Families of rows that turns and mirrors carry onto each other, the same ones carrying the whole set onto itself: the rest of each named row's family, in list order
5 families of 8 rows
z129: [ 13 -34  -3 -22  25  -6  -6   3 -49 -11 -10  15  33  -7   4  -2]
z240: [-25 -27 -19  -1 -14  -3 -24  -4 -21   1   8 -10   3   9 -21 -37]
z243: [ 14   7 -45 -22  19  29 -25  -2   1  14  -6 -15   3   0   0 -22]
z42: [  8  -4   9 -12  24   5 -14  40 -17 -32   8 -23 -19 -11  20 -32]
z343: [ 43  20  45   0   1 -12  25  -3   9  13 -23   4  -1  -4  14  33]
z890: [ 20  27 -23  -4  10  21 -35   5 -30   7  16 -28  -6  17  14  -3]
z103: [  6 -12  43  18  -7 -22  30 -19   9 -19   6 -16 -39  -3  21  -8]
z340: [ 36  34 -12  27 -11 -14 -16 -12  25  -3  26  19 -12  -3  25   1]
z696: [ 16 -26   4 -30   7   9  12  37 -47  -9 -19 -12   9   1  -3  -3]
z767: [-13   4  31  17 -32  -6  44   2  20 -13  -6  -9 -37  -7  14  -2]
z492: [ 18 -20   5 -41   8  19  18  15 -34 -20 -25  -2  36 -16   3  -3]
z161: [  5  -5  14 -14  19  10 -12  13  -1 -52   6 -12  -4 -28  25 -40]
z819: [ 13  34  -7  22 -22  -7  -5  -6  51  -9  26   7  -2   7  14   8]
z869: [ 58  13  22  -9   9 -11  33  -6   2  13 -20 -15 -10   2  13  36]
z417: [ 25  26   1  13 -19 -26 -19 -25  37 -30   6  22  -4 -22  10   2]
z157: [-26 -29 -32 -15  -8  18  -4 -14 -17   7   4  -7   1   6  -8 -40]
z440: [-26 -21  -6  -1  -6  22   8   2 -24   7  25 -27  -4  18   0 -37]
z443: [  3   1  60  18 -13 -22  23 -13  16 -10   0   0 -27  -6  22   1]
z634: [ 12  25 -35  -7  19  31 -25   3  14  25 -14 -12  19  -6  -2 -20]
z299: [ 17 -28 -14 -43  18  19  13  17 -36 -17 -22   1  13 -10   8 -12]
z393: [ 32  34  13  -2 -11   6  41  12  24  12 -29  -8 -13  -7   8  32]
z898: [ 35  10  26  -9  16 -23  27   3  26  -8 -29   3   4  -3  13  41]
z919: [ 22  19 -23 -13  20  33  -6  15 -15  22  10 -34   5  16   0 -14]
z577: [-20  22  29   4  -4  -6  38  -1  29 -31   7   7 -28 -25  10   3]
z356: [ 22  11 -38 -14  14   8 -45   9  -9  15  -4 -15  14   5 -14 -13]
z265: [ -7  -7   9   4  20  -9 -32   2 -42 -31   6 -13 -20  -1  30 -23]
z608: [-40 -22 -14   8 -16  20   1  -8  -9  11  -3  -4   9  -1  -7 -39]
z330: [ 12   5  19  14 -48 -11  16 -24   4  13   7  34  15   7  -4  16]
z474: [  7 -10   0  -3  42  -7 -36   8 -19 -32  15  -1   4 -14  23 -31]
z651: [-16 -13 -12  -3 -25  14 -12  -7 -57   5  14 -18  -1  21   4 -11]
z236: [  7 -15  -6 -25  27  12  -9  14 -11 -39   5  -6 -20 -19  29 -42]
z197: [-19   4   3  -2 -30 -13  26 -35  17 -10   5  26  11 -19 -21  17]
z231: [ 12  27  14 -17   3   2  52   4  15  -4 -20  11   1 -20  -3  39]
z623: [ 21 -11  -2 -18  23  -1 -14   7 -60   0 -21  -8   9   5  14  12]
z650: [ 12  -4   3   0 -42 -27  12 -30   8 -10 -11  34  21 -14 -11  25]
z698: [ 15 -11  -5  21 -43 -20  21 -21 -14  15   8  36   9   9  -2  15]
z400: [  0   2  -4   9 -48  -7  29 -14  16   9   9  20  20  18  -8  25]
z253: [ 31  41  18  24 -24  -6 -13 -20  31   3  20  22  -1  -2  18   6]
z796: [ -9 -16  42  12  -3 -31  31 -10  26 -31  -2   2 -17  -7  21   9]
z91: [ 12  44  -6  -6  -1  -7   2 -26  47 -13  10  16   2 -25  -4  19]

Same family as z129: z767, z417, z440, z393, z919, z474, z650
Same family as z492: z103, z340, z161, z869, z634, z608, z698
Same family as z343: z243, z157, z443, z299, z330, z236, z253
Same family as z819: z240, z42, z696, z898, z356, z400, z796

Families of rows that turns and mirrors carry onto each other, the same ones carrying the whole set onto itself: the rest of each named row's family, in list order
4 families of 8 rows
z728: [-12  28  14   0  15 -24   6  32 -17  -2 -27  18 -12 -11  43]
z567: [  7 -11   5  26  24 -20 -26 -24 -52   0   7 -28 -12 -29  39]
z23: [-43   4  19  24  23 -53  11   5  -9 -28   2 -19 -14 -50  12]
z530: [-26  10   9  22  11 -22 -26  16 -34   6  76 -48 -27 -41  41]
z394: [-33  24  27   3 -37 -42 -12  29  13 -18  38  -5 -44 -43  -1]
z390: [-38  -1  24  20  36 -45   8  -5  -1  -8   6  -9 -20 -65  24]
z864: [-43  15  26  28  27 -41  17  -1  -7 -12  13 -16 -21 -69   4]
z96: [-39  48  15  -2 -24  -7  20  41   5   6  40  -1 -42 -26  -7]
z203: [-31   8   7  39 -16  -9 -20  -9 -37   0  63 -48 -36 -59  17]
z327: [ -2  21  13  16  26 -60  19 -14 -13 -32  20 -33 -30 -50  20]
z805: [  9  31  -1   4 -17  24 -14  14 -36  40  43 -11 -39  -2  25]
z165: [-21   8   7  25 -13 -12 -16 -10 -34   9  69 -48 -41 -52 -13]
z600: [  1   4  39   9  -2   7  14 -17 -43 -28  17 -13 -50 -12   0]
z259: [  9  11  36  39 -13   2  15  10 -47 -28  45  -4 -51 -19  16]
z573: [-46  34  36   5 -32 -11  11  29   0   7  29 -11 -30 -23 -20]
z8: [-36  35 -24  11   3 -34 -25  35  -3  38  19 -23  -5 -42  32]
z164: [ -5  29  12 -17  20 -20   8  23 -11   8 -20  15 -20   8  18]
z656: [ -6  18  55  19  15  -6  -1  -9 -46 -23  24 -21 -65 -23  -5]
z936: [-42  45  26  -2 -16 -10  23  44   5  -2  23 -20 -43 -43  -5]
z610: [ -8  11  19  -1 -22  18 -33  49 -28  34  33  -1 -23 -19  12]
z735: [-25  13 -26   6 -12 -24  -2  32   7  40  17 -19   0 -36  45]
z359: [ -2  30  35  -4  14 -19  15  24 -16  -2 -29  -4 -21   3  41]
z834: [ 18  22  23  -4  -8 -12  21  19 -10  -3 -29  13 -24 -24  -1]
z770: [-25   1  -9  28 -13 -14 -20   4 -22  15  64 -37 -47 -59  -1]
z130: [ 11  32   2   5 -30  10 -12  34 -37  23  31 -29 -46  14  12]
z801: [ 31   6   5  17  39   5   4   7 -50  19  19 -29 -10 -25  36]
z211: [-23  20 -27  13 -13 -24 -16  13   1  42  27 -17  -6 -47  43]
z451: [ 16 -16  -2  27  20 -24 -29 -19 -43  18  17 -25 -22 -14  44]
z515: [-11  16  50  13  15  -4  12   5 -51 -30  16 -17 -53  -7 -10]
z22: [ 10  20  -4  -8 -26  12 -20  22 -45  19  31 -21 -35  12  27]
z846: [ 12  -1 -23  12  27 -19 -18 -14 -51  -1  12 -22 -22 -32  52]
z444: [-13  22  -7 -25  15 -44 -26  22   1  31   9 -25  -5 -47  23]

Same family as z936: z390, z656, z735, z359, z770, z130, z451
Same family as z22: z728, z567, z864, z96, z165, z211, z515
Same family as z164: z23, z203, z805, z600, z573, z8, z846

Families of rows that turns and mirrors carry onto each other, the same ones carrying the whole set onto itself: the rest of each named row's family, in list order
4 families of 4 rows
z985: [ 14  18   7  18 -23 -23 -19   4 -17   1 -72]
z500: [ -3 -26   5  45  22  27  19 -37 -40  11 -41]
z333: [ 42   2  21  16  47  31  12 -35 -19 -16  -1]
z421: [ 40   3   6  13  42  36  22 -31 -32 -10  -1]
z619: [  4 -19  -9  43   6  28  -2 -34 -14  19 -54]
z120: [ -6 -27   0  35  -2  32  16 -37 -35   6 -33]
z915: [ 29  47  23  -3  16 -32  12 -21 -34 -39 -30]
z109: [ 26  51  13   1  17 -36  13  -8 -18 -24 -41]
z519: [ 39   9  17  19  51  13  25 -43 -14 -14 -13]
z669: [ 23  56  17   3  13 -24  10 -16 -34 -39 -52]
z700: [ 24  25   4  15 -12 -20 -20   9 -32 -16 -82]
z694: [ 48  38  11 -11  22 -24   2 -18 -38 -37 -31]
z487: [ -9 -22 -12  47   2  24  18 -31 -25   7 -46]
z739: [ 29   2  15  26  53  41   8 -34 -34  -3 -14]
z195: [  1  12 -18  18 -26 -16 -17 -17 -39  -8 -68]
z366: [ 15  18 -12  18 -20 -17 -29   6 -37   2 -65]

Same family as z421: z985, z120, z109
Same family as z739: z500, z669, z700
Same family as z519: z619, z694, z195

